The rows of D fall into several groups, which share some directions, and each row is roughly a mix of its group's hidden directions, except one row that fits no group.
D, 98 rows:
[[  4  10  23  14  26  14  14  40  44 -27 -14  23]
 [ 19  17 -41 -43  26  -2  28  -1 -21 -28  -3  -6]
 [ 40   4  -8  -7 -17 -40 -16  22  25  25  32  17]
 [ -9 -35  -3   5  48  47  20   2  -8  -7 -16 -13]
 [  1 -45 -26  41  38  -6  -8   4  28   6  -9   4]
 [ -3  12  16 -23  14 -46  51  10 -31   0  -1   3]
 [ 10  -1 -11   5 -42  16   6   9 -25 -21  12  58]
 [ 27 -29 -34   1  19  43 -33   1   3  10  11  24]
 [ -2  37 -15   0  14   6 -13   2 -64  12   5  26]
 [-34  24   3  10 -12 -21  43  -6  17 -12  11 -45]
 [ -9  19 -31  30  13  20  25  23  43 -26  19  -3]
 [  0  42 -36 -41 -21 -10 -35  10  -6  -7 -10 -12]
 [-16   4  12 -66  18 -12  27  -5 -30  -7  -4  -3]
 [ 27  12   1 -17   4 -15  -5  14 -16 -65 -28   0]
 [ -5 -17 -33  19  41 -10 -13  11  52 -16  -1  -8]
 [-20   2  -4  18  46   9  -9  26 -40 -21 -34   4]
 [  4 -32   7  56  11   6 -26  -3  29  22 -14  18]
 [  1  39  -7  25   2 -13  15  33   9 -36  -1  42]
 [ -7 -36  23  38 -19 -10 -23  -2  39 -30 -12   1]
 [ 11  22  23  19 -16  40 -21 -36  25  15 -28  -9]
 [-14  -3 -12  16 -53  32  36  10  20 -17  21   2]
 [ 30 -35 -23  17  38  -2   4   4  40 -10 -28  -1]
 [  7  -7 -37 -29 -18 -14 -40  10  11 -33  10  32]
 [ -3  26  15  26  10   3 -32  16 -47  34  -2  23]
 [  1   1   3   7  65  13   7  17  42 -17  -2  -3]
 [ 16 -16 -17 -16 -17  -7 -39 -27 -47  32  -1   3]
 [ -8 -38   1  -7  58  22  -6  22 -23 -15  -8  14]
 [-19 -23  32 -25   8  -7  15 -28   3  18  -3 -54]
 [ -5 -22  16 -22  52  -5  -7 -25   6  18  -3 -43]
 [ -3 -20 -34  54  10  14  34  19   7  -3   3 -23]
 [-19  21  47 -32   1 -19 -18  -1 -29  31  15 -12]
 [ 19  18 -12   4  27 -13 -16  11 -25 -22  -3  60]
 [ 24 -36   8  -7 -23  19  34 -31  41  10 -12  -4]
 [ 23  -7  40  -4 -38  16  19 -15 -37  27 -14  11]
 [ 21 -44   3 -15  33  37 -32  -5  13  23  -5  -2]
 [ 16  24  32 -15  21 -11  -8  46  14  32  -7 -29]
 [ 31  12   7  14 -37  26 -39  13   1  11  17  37]
 [  2  15  58 -11  17 -22 -16  -8 -24   4 -18  34]
 [ 43   2  -3 -15  30  -7   1  22  38 -26 -32 -14]
 [-11  24   4 -12  30 -25  33  15 -44 -16 -32   2]
 [ -9  37  -5 -25 -47 -46   0 -10  -8 -15   6   9]
 [-15 -19 -33  10  -3 -11  -1 -18 -28 -60   0  17]
 [ -6 -17   9 -17 -47  -8   8 -41  24 -26  19  25]
 [ 55 -13  18 -11  16   8  20  10  27  18 -36 -10]
 [-16  35  13  19   4 -14  40  27  24 -40   0  14]
 [  4  35 -60  35 -17  -6 -13  15   3   0  12   2]
 [-23  26  30 -29 -40 -21  16 -31  -9  12  14 -15]
 [ 27   9  39 -35  14 -39   2  10  -4  30  13  21]
 [ -8 -17  13 -28 -38   5  28 -48  22 -18  13  11]
 [ 17 -19  12  57 -21   5 -11 -13  37   3  10  23]
 [  5  13  25 -12  -1 -46 -32  -7 -28  28 -31 -15]
 [  9 -40  42  30  -2 -23 -12  30  10  -8 -24 -15]
 [ 23   9 -17  25 -13  24 -19  41  21  -9  -7  45]
 [  7 -17 -30  31   4   7 -15 -28 -12 -42 -17  38]
 [-19  20 -25  16  24   5  43   3  20 -40  29   2]
 [ 27 -16   8  -1 -36   9 -47  15  -7  34 -26  14]
 [ 14  -3  -6 -41  10 -21  33  22 -39 -26  -7 -25]
 [ 19  23  18   3 -15  -9 -15   7  16  58  25 -28]
 [  2 -30  24 -35  25 -11 -14 -37 -31  22  -6 -18]
 [ 11   0  16  29  -1   1 -38   2  55 -26 -20  10]
 [-22  38  39  16 -25   0 -41  13 -17  16  10   9]
 [ 15   4  27  -1  10   4   4  26  -2 -30 -12  64]
 [-11  10 -37 -15  20 -11  46  25 -27  -9 -10 -29]
 [ 43 -31   1  -2  41   0 -12  30  17  16  10  26]
 [ 33  26  29   8  23   5 -23  30   9  40 -23   1]
 [ 11  12  13 -12 -24 -36 -22  -7 -52   7 -15  32]
 [ 26 -36   7 -12 -30  27 -38   0 -15  30 -12  20]
 [  4 -21  23   7 -12  12  10  -6  57  44   3 -16]
 [ -8  36   6 -10 -31   5 -15 -15 -47 -34   3  25]
 [ -1  40 -12  13  31   1   7  24 -31   4 -43 -23]
 [  3 -11 -26  -9  21  14  35 -12 -31  54  12   2]
 [-24  -8 -43 -18 -10  41 -12  -1   6   0  14 -44]
 [  3  24 -17 -41 -14  -2   9 -12  20 -59   3  -8]
 [ -8 -42 -44   2  15  31   7   5   8 -41  -3   9]
 [-10 -11  -9 -26 -25 -43  -8   2  -6 -37  22  39]
 [ 47  11  -4 -25  30   4  10  15  41  -5 -27 -15]
 [  2   2  14 -15  15  -4   9  24  54  37   8 -35]
 [ -8 -28  12  18 -41 -22  14 -24  20 -21  31  29]
 [ 25  12   8  56  22 -25  -4  29  -5   7 -19  21]
 [  2  56  27 -43 -21   0  -5  15   5  -9   6 -17]
 [-13   7   1  -7  27 -31  -9 -21   1  26  -7 -60]
 [  4  44  13  22 -25 -34  -8  36   3  -5 -28  18]
 [ 41  20  10  18  35   7 -28  23   6  22 -32  15]
 [-22  23  -5  -3  21  40 -26   6 -22  18 -22 -42]
 [  8  18 -21  10 -14 -36 -50  37  -3   7  20  11]
 [  2  21  12 -43 -19 -55   4   9 -14  10  24  10]
 [-23  -4 -20  25  46 -13 -21  29  17  33  16 -11]
 [-39  19 -13 -32   5  -1  29  -4 -39 -21 -18 -26]
 [-18   7 -32  14  36  12  26  -5  33 -14  26 -35]
 [ -3 -13 -26 -15  40  -7 -15 -38 -15  22  14 -40]
 [ 26  15 -40  18 -11 -25 -41  34  14  -4   4  17]
 [  4 -37  18   2 -23 -28   4  -3  19   8  53  23]
 [ 24 -22   6  16 -23   4  -2 -23 -25 -46 -30  28]
 [ 42 -21   7  29  38   2  27  10  16  -1 -19  30]
 [ -8 -51  29  28  -6  -8  14  11  -9  44   1 -14]
 [ 11  -4 -47   9  42  26  -3  -2   2 -21  27  29]
 [ -6 -17   4  -4 -51   1 -23 -26  33   3  41   5]
 [ 18 -11  10  35 -39 -29   6  -9  33  11  33  18]]

Here is one row from each group, named. Which group is each of the other rows in?
[  8  27 -21 -49  13  -1  19   4  40 -20   8 -25]
(120)
[-32  23  13 -18  -1 -27  43  -7 -41 -13 -12 -13]
(78)
[-11  -2   1 -12  18 -26 -14 -28  -6  32  -6 -60]
(124)

[ -8   4  19  27 -40 -27  11 -30   6 -32  -6  36]
(78)
[ 22  -1   7   6 -15  17  -7  27  -6 -20  -7  67]
(124)
[ -5 -52 -13  23 -18  -3  10 -28  17 -42  -8   9]
(120)
[ -9   9 -23  35  -2  17 -29 -30 -24  -8   1  47]
(120)
[-33 -22  17  39 -32   8 -32 -21   4 -18  19  16]
(78)
[-11  14  47  -2   8  39  -4 -33  -4  28 -19 -23]
(78)
[-22  16 -41  -9 -46  10 -13  -7  11  -1  21 -38]
(78)
[  0  18 -20   3 -14 -10  17  -4 -37 -33  18  53]
(124)
[ -9 -41  19  27 -27   4   8 -31  24 -20  23  29]
(78)
